(in the rows, 128 means zero)
Where one turn sends some rows of the set: a few examples, then the rows asked
kezu: [135 147 144 150 147 111 146 143 116 122  92 152  85 101 138 125 151 131
 162 147 152]
Bovep: [134 135 104 130 138 125 129 130 119 116  92 145 112  98 145 120 149 134
 167 142 130]
Vefu: [135 143 115 159 154 115 120 142 119 120 108 133 109 140  96 138 153 131
 128 144 136]
gora: [141 134 104 151 118 120 127 143 134 118 122 132 115 149 106 141 147 134
 130 125 122]
Favot: [121 132 125 150 135 101 124 125 104 139  95 152 105  85 135 118 146 127
 170 135 142]
moma: [122 144 135 139 163 101 140 136 112 124  86 142 110  79 135 125 153 129
 156 125 139]
Sevib: [120 157 126 151 147 115 130 136 106 124  95 155 103 103 143 130 166 135
 153 135 136]
Seza: [143 134 158 129 103 144 146 109 136 132 133 124 146 105 119 128  96  99
 123 117 148]
bagi: [138 123 133 147 120 129 142  92 131 124 124 135 134  82 130 113  99 105
 145 121 175]
fima: [156 133 147 144 121 128 153  92 138 114 107 141 130  94 139 119 101 108
 150 131 173]
Bisi: [124 152 153 129 135 136 148 140  89 136 121 132 125 127 100 128 160 130
 129 110 115]
gizur: [137 141 117 164 151  91 131 139 126 128 111 125 111 132 105 154 152 131
 129 122 138]
Ruki: [146 141 136 132 115 129 143  93 134 122 123 136 127  94 145 112  96 114
 136 138 172]
zilu: [135 127 156 139 113 145 145  98 130 134 133 124 146  93 118 125 105 105
 129 104 164]
Gike: [152 128 126 151 111 123 133 108 149 122 128 128 133 112 119 128  90 100
 127 138 161]
benon: [143 144 160 124 106 144 148 100 131 129 134 128 138 103 132 120 101 114
 119 121 159]
Memab: [145 132 138 130 113 132 147  98 127 128 122 132 136  83 142 116  96  99
 147 136 158]
sif: [129 128 126 173 125 102 109 145 131 138 115 138 110 133  94 143 142 127
 129 124 134]
folo: [154 138 169 136 108 140 164  98 131 122 123 133 141 107 123 124 107 108
 134 109 160]
fug: [125 156 123 168 133 109 129 147 118 124 114 147 106 142 115 143 162 136
 124 124 129]
pes: [142 122 134 158 118 131 132 101 148 123 129 127 137 106 109 128  98 105
 122 120 172]
koz: [115 164 160 140 131 132 141 149 102 129 109 151 115 115 123 131 169 134
 130 106 117]
lonos: [115 138 171 135 118 130 133 140 100 152 113 138 126 104 109 133 154 125
 141  98 118]
dotiv: [130 153 177 135 124 130 167 149 101 136 116 143 100 116 119 130 156 130
 143 111 129]
tenug: [127 144 149 114 115 147 148 148 110 125 113 141 128 111 119 117 152 132
 137 100 106]
tebom: [151 139 138 145 112 131 135 102 149 121 133 129 131 120 124 126  93 114
 114 134 169]
Tev: [161 131 146 158 113 129 147  99 149 115 121 129 135 124 116 138 102 109
 130 126 170]
Zul: [122 149 161 134 138 111 157 148 105 135 116 133 122 110 104 130 155 129
 126  87 117]
gepo: [144 147 145 166 133 114 139 150 130 129 115 132  92 147 106 157 152 132
 132 136 144]
Neziv: [123 148 126 134 156 118 141 133  91 122  97 152 108  95 126 106 154 129
 156 140 133]

Favot goes to sif
Tev goes to folo
Now these:
Gike goes to Seza
Ruki goes to tebom
Sevib goes to fug
gizur goes to Zul
gora goes to tenug
gepo goes to dotiv
Bisi goes to Neziv
bagi goes to pes

Where one turn sends some rows of the set: a few examples, then the rows asked
kivo: [107 157 103 156 132 113 122 104 126 113 137 151 128 108 145 146 138 142
 123 133 146 149 134 131 114 141 104 131 120 136 128 140 154 148 130 140]
kog: [121 130  84 135 114 135 119 107 102 106  98 145 111 129 128 150 129 145
 137 117 105 117 120 117 127 109 138 109 140 137 128 143 135 125 132 123]
Kazen: [137 155  93 119 124 143 100 109 124 120 114 127 116 129 131 143 129 147
 129 132  93 118 116 126 130 131 134 126 125 119 136 154 138  89 142 150]
Voge: [115 151 125 149 150 139 104 138 118 120 132 136 116 114 130 112 165 115
 113  79 124 136 122 156 129 141 111 101 100 121 139 143 127 126 137 139]
Goka: [128 115 169  96 100 114 139 121  95 125  97  94 133 109 119 129 167 112
 135 123 129 132 120 140 109 128 141 103 131 130 130 139 109 140  99 129]
Peti: [109 122 136 132 140 124 124 133 124 111 125 141 115 134 126 138 154 115
 105 102 119 115 130 158 150 104 103  98  86 124 104 129 132 118 150 130]
Mut: [123 150  86 139 110 124 103  96 117  99 109 151 114 128 139 142 139 145
 134 141 123 144 114 115 130 137 146 126 136 117 117 138 128 108 139 132]
kibib: [131 147 128 155 128 109 114 126 131 106 132 150 129 123 138 125 157  89
 107 111 150 137 137 148 141 120 111 130  94 125 119 130 116 113 151 112]
kegu: [125 137 130 159 115 132 112 120 125 154 130 133 111 131 152 117 156 112
 106 117 125 135 129 158 126 110  82 113  91 117 112 137 128 124 153 125]
bavez: [107 127 105 141 136 113 143 120 126  98 128 152 122 110 126 162 112 142
 120 118 135 136 145 131 125 121 103 122 122 145 120 127 147 148 123 129]
felo: [117 118 128 138 138 135 119 141 130 124 117 146 105 115 128 115 150 113
 110  97 123 166 134 156 130 141 103 129 102 101 111 117 112 108 129 119]
pobu: [124 117 170 125  97 134 148 125 113 146 120  89 132 127 125 138 143 106
 159 142 126 113 121 139 129 133 142  98 131 114 116 145 136 151 108 117]
vak: [131 132 169 122 106 126 141 134 135 127 114 101 119 122 131 128 157 111
 163 157 152 140 119 134 125 162 149  86 126 115 112 127 115 136 121 143]
Gab: [123 142 177 110 107 111 132 109 142 138 135  97 138 125 126 122 148 117
 138 157 139 123 104 142 144 158 147  97 117 127 114 130 121 115 119 157]
zem: [121 143 175 105 105 106 126 109 123 121 141  92 148 120 116 128 146 118
 133 145 139 125 101 142 146 157 157 102 122 115 122 139 124 122 113 142]
sot: [128 153 113 124 143 137 115 127 143 123 137 119 110 102 142 148 144 150
 121 134 129 140 146 157  98 134 103 141 110 124 141 154 152 100 138 139]
zur: [149 130  95 119 114 130 111 105 116 106  96 139 116 119 132 149 123 136
 121 120  95 126 131 132 119 118 135 145 127 123 131 141 115  85 118 127]
Puvu: [136 128 129 173 140 140 123 144 134 127 123 134 104 141 132 120 123 115
 102  97 137 131 130 155 150 134 106 119 106 118 126 132 113 143 131 136]
Nuf: [128 120 172 131 101 129 151 123 123 144 111 103 132 121 137 134 159  92
 167 144 131 114 129 138 118 136 143  98 128 129 115 137 128 141 105 120]
Tir: [101 134 107 130 121 117 127 104 125 126 135 142 114 102 136 147 122 163
 110 126 121 155 134 141 110 128  82 115 114 134 114 125 147 132 127 144]
larez: [136 133 161 100 104 111 142 124 139 159 128  94 134 121 111 102 132 121
 126 137 141 137 104 135 137 148 135 101 129 149 143 131 110 121 121 149]
meben: [132 117 120 122 144 130 134 128 141 118 119 125 105 116 135 160 123 153
 104 128 124 130 150 165 110 115 104 154 113 129 131 140 141 106 118 132]
gimu: [139 132 166 115  95 121 137 135 128 118 113  87 125 125 122 135 142 108
 149 160 156 146 123 127 130 153 143 102 129 106 112 132 105 142 124 135]
monat: [141 129 163 110  74 110 136 111 117 144 136  87 142  99 118 119 127 104
 131 128 131 137 123 142 115 135 128 106 128 128 132 135 101 120 104 109]
Div: [135 141 160 100  99 118 134 124 121 157 126  77 138 125 110 109 135 118
 122 137 139 133 104 128 134 138 129 105 132 140 147 149 115 138 127 148]
veka: [137 112 167 115 101 115 149 122 107 138 100 105 128 109 127 121 160 109
 142 118 133 125 121 145 107 131 142  95 133 147 138 132 107 142  92 129]
dudob: [140 127 166 107  87 106 144 111 128 145 129  96 141 101 118 116 132 102
 130 123 127 123 124 143 118 130 129  99 123 155 135 128  98 112 104 124]
Mir: [144 147 119 151 147 131 123 130 139  94 127 123 110 115 146 167 131 141
 120 128 145 115 153 159 109 126 118 138 114 131 142 154 140 125 125 138]
bika: [133 139  82 135  93 130 109  96 119 129 113 135 106 127 132 132 107 157
 117 131 108 139 115 119 126 118 118 116 136 132 126 135 118 107 140 131]
Bibot: [157 145  94 153 111 149 108 114 123 109 100 128 107 135 148 157 120 132
 142 138 108 116 134 126 120 127 135 129 129 111 128 152 125 112 131 134]

kog goes to Bibot
larez goes to dudob
Now these:
Peti goes to Puvu
bavez goes to Mir
zem goes to Div

Where one turn sends some rows of the set: a few examples, then the rows asked
pumer: [167 106 136 129 124 144 120 124 126 136  75 137 148 121 106]
nit: [119 141 133 109 122 148 132 124 108 147 150 125 137 121 125]
Nukuz: [178 132 146 121 130 136 127 133 120 138  93 146 112 136 138]
Sovug: [168 102 136 131 125 142 115 129 128 130  79 136 147 124 108]
rure: [120 136 132 110 125 148 126 131 109 140 153 124 139 127 132]
liru: [107 107 127 129 117 128 115 145 139 118  76 111 139 137 135]
dorur: [104 126 126 122 112 134 135 125 131 144  61 113 142 122 122]
piza: [113 121 144 129 115 124  95 144 138 115 123 123 153 133 155]
Rivop: [108 123 144 133 121 135 130 131 112 137 139 147 103 133 111]
bek: [111 122 159 143 104 114 103 131 151 126 126 130 131 113 125]
dibo: [140 126 146 135 120 140 110 130 117 129  74 170 131  97 155]
nozim: [110 118 136 128 127 138 122 143 107 125 140 143 114 147 130]
pav: [107 155 140 115 107 136 128 110 122 159  97 128 162 110 137]
Vosa: [168 103 137 131 123 142 118 126 128 133  77 137 145 121 105]
muk: [111 142 132 113 116 138 111 131 120 136 105 123 172 131 163]
Figu: [109 130 150 140 124 139 120 128 151 136 138 137 168 121 136]
fova: [107 143 156 134 100 122 122 109 141 153 109 131 136  99 114]
gake: [168 103 134 128 126 144 116 129 125 131  77 135 150 126 111]
napaf: [103 118 136 133 108 125 131 126 143 140  70 115 127 117 109]
sitiv: [133 139 113 167 109 142 133 124 127 113  91 119 114 121 145]
sabo: [132 141 115 167 108 142 136 120 128 117  89 120 113 118 141]
Lak: [169 106 134 127 125 145 119 126 124 135  75 136 151 124 109]
Bako: [119 132 140 119 121 141 126 129 117 139 159 126 125 120 119]
guzog: [106 136 139 124 120 142 143 119 103 153 128 147 112 128 110]
Seru: [178 131 148 122 129 135 127 133 122 138  93 147 109 135 135]
Gevur: [139 123 149 137 117 136 110 129 121 130  75 171 127  96 150]
sina: [118 139 139 115 120 144 132 124 114 148 154 126 129 117 117]
Suve: [109 133 154 141 122 138 125 122 152 142 137 138 164 116 128]
mebod: [108 139 150 137 122 143 129 118 148 149 133 139 169 114 128]
Meza: [178 134 146 120 130 137 129 131 119 141  91 146 114 135 138]
Tores: [105 119 121 120 117 137 125 137 129 131  66 111 149 134 138]
sosi: [109 141 146 132 124 145 129 121 144 147 130 137 176 119 137]
lobot: [105 106 137 138 112 122 119 139 148 123  78 114 125 125 117]
nad: [178 133 149 122 128 135 128 130 122 140  93 147 109 133 133]
zizeg: [110 128 126 116 130 148 129 138  94 134 131 141 129 150 140]
nenem: [139 126 147 136 118 139 111 127 118 131  73 171 129  96 152]
Zoti: [132 145 112 164 108 144 138 118 125 120  86 120 117 117 143]
kop: [133 144 110 162 110 146 136 121 122 118  86 119 120 121 148]
gam: [140 123 147 135 119 138 108 132 119 126  76 169 131 100 156]
Rufa: [108 140 129 113 126 150 142 124  92 151 123 144 127 138 128]
Pifof: [121 130 136 116 124 143 122 134 114 135 159 125 132 127 128]
bimo: [141 122 149 138 118 136 108 131 121 126  77 170 127  98 153]
Fefof: [110 135 146 135 127 144 122 127 145 138 135 137 175 124 142]
serol: [133 141 111 164 111 144 133 125 124 113  89 118 119 123 149]
fim: [178 135 147 120 128 137 130 130 120 142  91 146 112 133 134]

Rivop goes to guzog
pumer goes to Lak
Gevur goes to nenem
Now these:
serol goes to sitiv
rure goes to Pifof
liru goes to lobot
fova goes to pav
Suve goes to mebod
nad goes to fim

Where one turn sends some rows of the set: a few examples, then the rows asked
bufe: [ 87 133 145 119 121 118 118 102 132 127 131 141  69 122]
bef: [123 113 149 146 148 152 120  95 141 111 139 110 105 131]
kifak: [ 80 136 125 126 117 114 144 121 132 134 164 121 137 122]
sis: [159 127  99 133 120 106 118 107 134 130 133 126 113 122]
soliz: [ 91 134 146 121 122 118 124 112 133 129 131 140  66 122]
Kabom: [156 128 100 125 118 111 113  95 133 130 130 132 118 119]
guku: [135 135 143 108  93 117 117  88 129 107 130  93 119 116]
zama: [146 141 147 107  96 122 134 118 128 117 129  94 111 111]
Tife: [112 126 136 130 115 103 119  86 146 104 179 148 126 131]
kam: [127 115 150 147 150 153 127 108 140 115 140 110 101 131]
dor: [142 136 143 120  96 111 131 119 131 111 135  84 108 119]
nifiz: [ 86 132 144 123 121 115 118 104 133 125 133 137  68 125]
fov: [ 78 138 126 118 116 119 140 110 131 134 160 128 142 119]
mego: [161 130 101 128 120 111 121 110 133 134 130 131 113 119]
Tobo: [ 81 140 127 117 116 122 144 117 130 138 160 129 141 117]
peb: [135 132 141 121  94 108 120 100 132 105 135  83 113 122]
dipu: [129 119 153 133 148 164 125  99 138 118 134 121 108 123]
remup: [156 126  98 131 119 105 114  99 134 128 132 128 115 123]
Ronis: [ 83 139 126 121 118 119 147 124 131 137 161 125 137 119]
tagik: [131 139 146 110 116 126 142 119 140 124 171 166 122 115]
gilu: [119 126 135 143 118  96 133 116 148 107 185 139 114 135]
Bigum: [ 77 136 124 124 117 114 140 112 133 132 163 123 140 122]
Lifip: [119 134 142 110 114 122 124  88 141 114 171 166 131 119]
buf: [160 130 101 123 119 114 117 103 132 133 129 135 117 117]
Satom: [ 89 134 147 117 122 121 122 107 132 129 130 143  68 121]
mab: [130 119 153 139 149 160 131 110 139 119 136 116 103 125]
buva: [ 88 132 145 124 122 115 122 110 133 127 133 136  65 125]
Nub: [141 141 147 100  93 126 125 100 127 115 127 100 118 110]
Palu: [124 116 151 137 147 159 119  89 139 113 136 117 109 127]
somo: [131 134 141 131 119 110 147 137 144 119 179 149 112 125]

Tife goes to tagik
sis goes to Kabom
Now these:
bef goes to dipu
buva goes to bufe
fov goes to Ronis
zama goes to peb

Where one turn sends some rows of the set: a few examples, then the rows asked
Dazen: [189 129 101 139 127 122 148 126 151 163 119 152]
laz: [196 115  87 141 117 135 147 100 139 136 128 139]
fuz: [178 156  98 108 129 147 117 125 129 135 106 122]
pur: [168 113 129 126 127 139 129 105 113 162  84 128]
bavad: [161 142 148 126 105 130 123 107 138 133 125  99]
Lirot: [136  90 124 142 148 128 129 112 146 131 106 135]
sasoz: [165 128 106 112 144 109 136 141 169 137 109 117]
damo: [156 151 155 127 116 127 118 108 140 132 128 114]
zud: [175 101 125 115 147 102 150  97 156 133 104 117]
bazep: [154 139 154 131 101 122 116 115 134 135 123 118]
ved: [160 138 104 110 141 110 134 144 162 142 107 118]
gur: [164 140 154 127 100 115 119 108 133 132 122 114]
retu: [171 123 104 157 146 146 139 104 140 146 125 157]
moz: [196 130 105 137 145 129 154  95 148 149 124 145]
rubi: [156 138 147 134 104 133 116 107 132 127 125 103]
Vavu: [162 123  95 136 136 111 111 129 133 102 105 129]
Kivap: [172 117  92 142 121 151 147 118 151 157 131 143]
Sibiz: [188 120  96 156 124 123 132 117 132 139 117 160]
sep: [166 131 122  96 112 138 127  90 126 135 122 164]
tove: [130 111 110 106 120 135 135 120 162 136 133 146]
menon: [174 152  96 115 129 150 111 124 123 130 107 125]
dagin: [135 107 112 108 126 130 137 124 170 134 133 144]
suzed: [170 103 104 109 120 108 134  97 152 100 129 138]
nem: [172 107 126 113 149 104 152  93 149 141 100 115]
tadom: [161 149 153 130 115 124 115 102 134 122 127 115]
ruloz: [169 108 103 102 115 109 137  92 145 104 128 137]
tiraz: [135  95 125 143 150 130 129 105 135 133 102 134]
kuziz: [176 114 128 122 126 134 132 101 113 159  84 125]
Fevub: [161 114  97 140 140 113 113 129 141 101 107 129]
fabep: [162 132 124  94 114 141 128  96 131 143 123 164]

Lirot goes to dagin
gur goes to tadom
menon goes to pur
Now these:
Dazen goes to moz
Vavu goes to tiraz

Where one turn sends some rows of the set: a few examples, then the rows asked
mog: [110 128  91 102 112 143 138 131 112 116 110 117 159 136 106 139 105 126]
kesin: [106 126 111 123 101 127  95 141 139 131 147 111 103 168 120 138 133 136]
zular: [111 170 134 113 116 140 114 138 106 157 149 105 107 142 160 134 100 132]
tusu: [134 133 112 153 124 126 109 143  96 153 129 120 136 169 155 157  86 133]
zepur: [139 136 110 139 120 116 102 113 118 159 158 101 127 154  98 140 126 145]
fum: [ 99 138 112 119 101 116 124 144 138 111 112 126 157 155 117 149 109 142]
valo: [137 144 136 130 126 148 155 125 118 132 115 123 122 117 138 129 117 107]
Kod: [121 117 111 122  74 119 122 122  88 124 136 131 125 149 141 164 135 112]
Rino: [ 91 131 102 122 118 113 114 131 127 143 145  90 122 147 110 159  90 153]
nogip: [106 151 102 115 127 108 120 105  95 160 119  79 129 127 115 129 131 135]
labi: [130 131 101 136 134 127 128 115  82 116 102 106 138 136 157 138 110 109]
Penus: [116 136 129 128 160 143 106 138 114 142 125 138 131 140 133 123 120 142]
Vap: [136 125 106 142  82 121 139 122 114 145 156 126 103 151 133 141 131 110]
Dap: [123 165 148 125  99 122 129 128 103 120 111 105 143 139 165 156 116 116]
Nodo: [127 147 129 104 101 129 136 111 105 173 114  91 131 127 114 147 140 118]

kesin goes to zepur
nogip goes to fum
zular goes to Penus
Now these:
Kod goes to Nodo
valo goes to labi

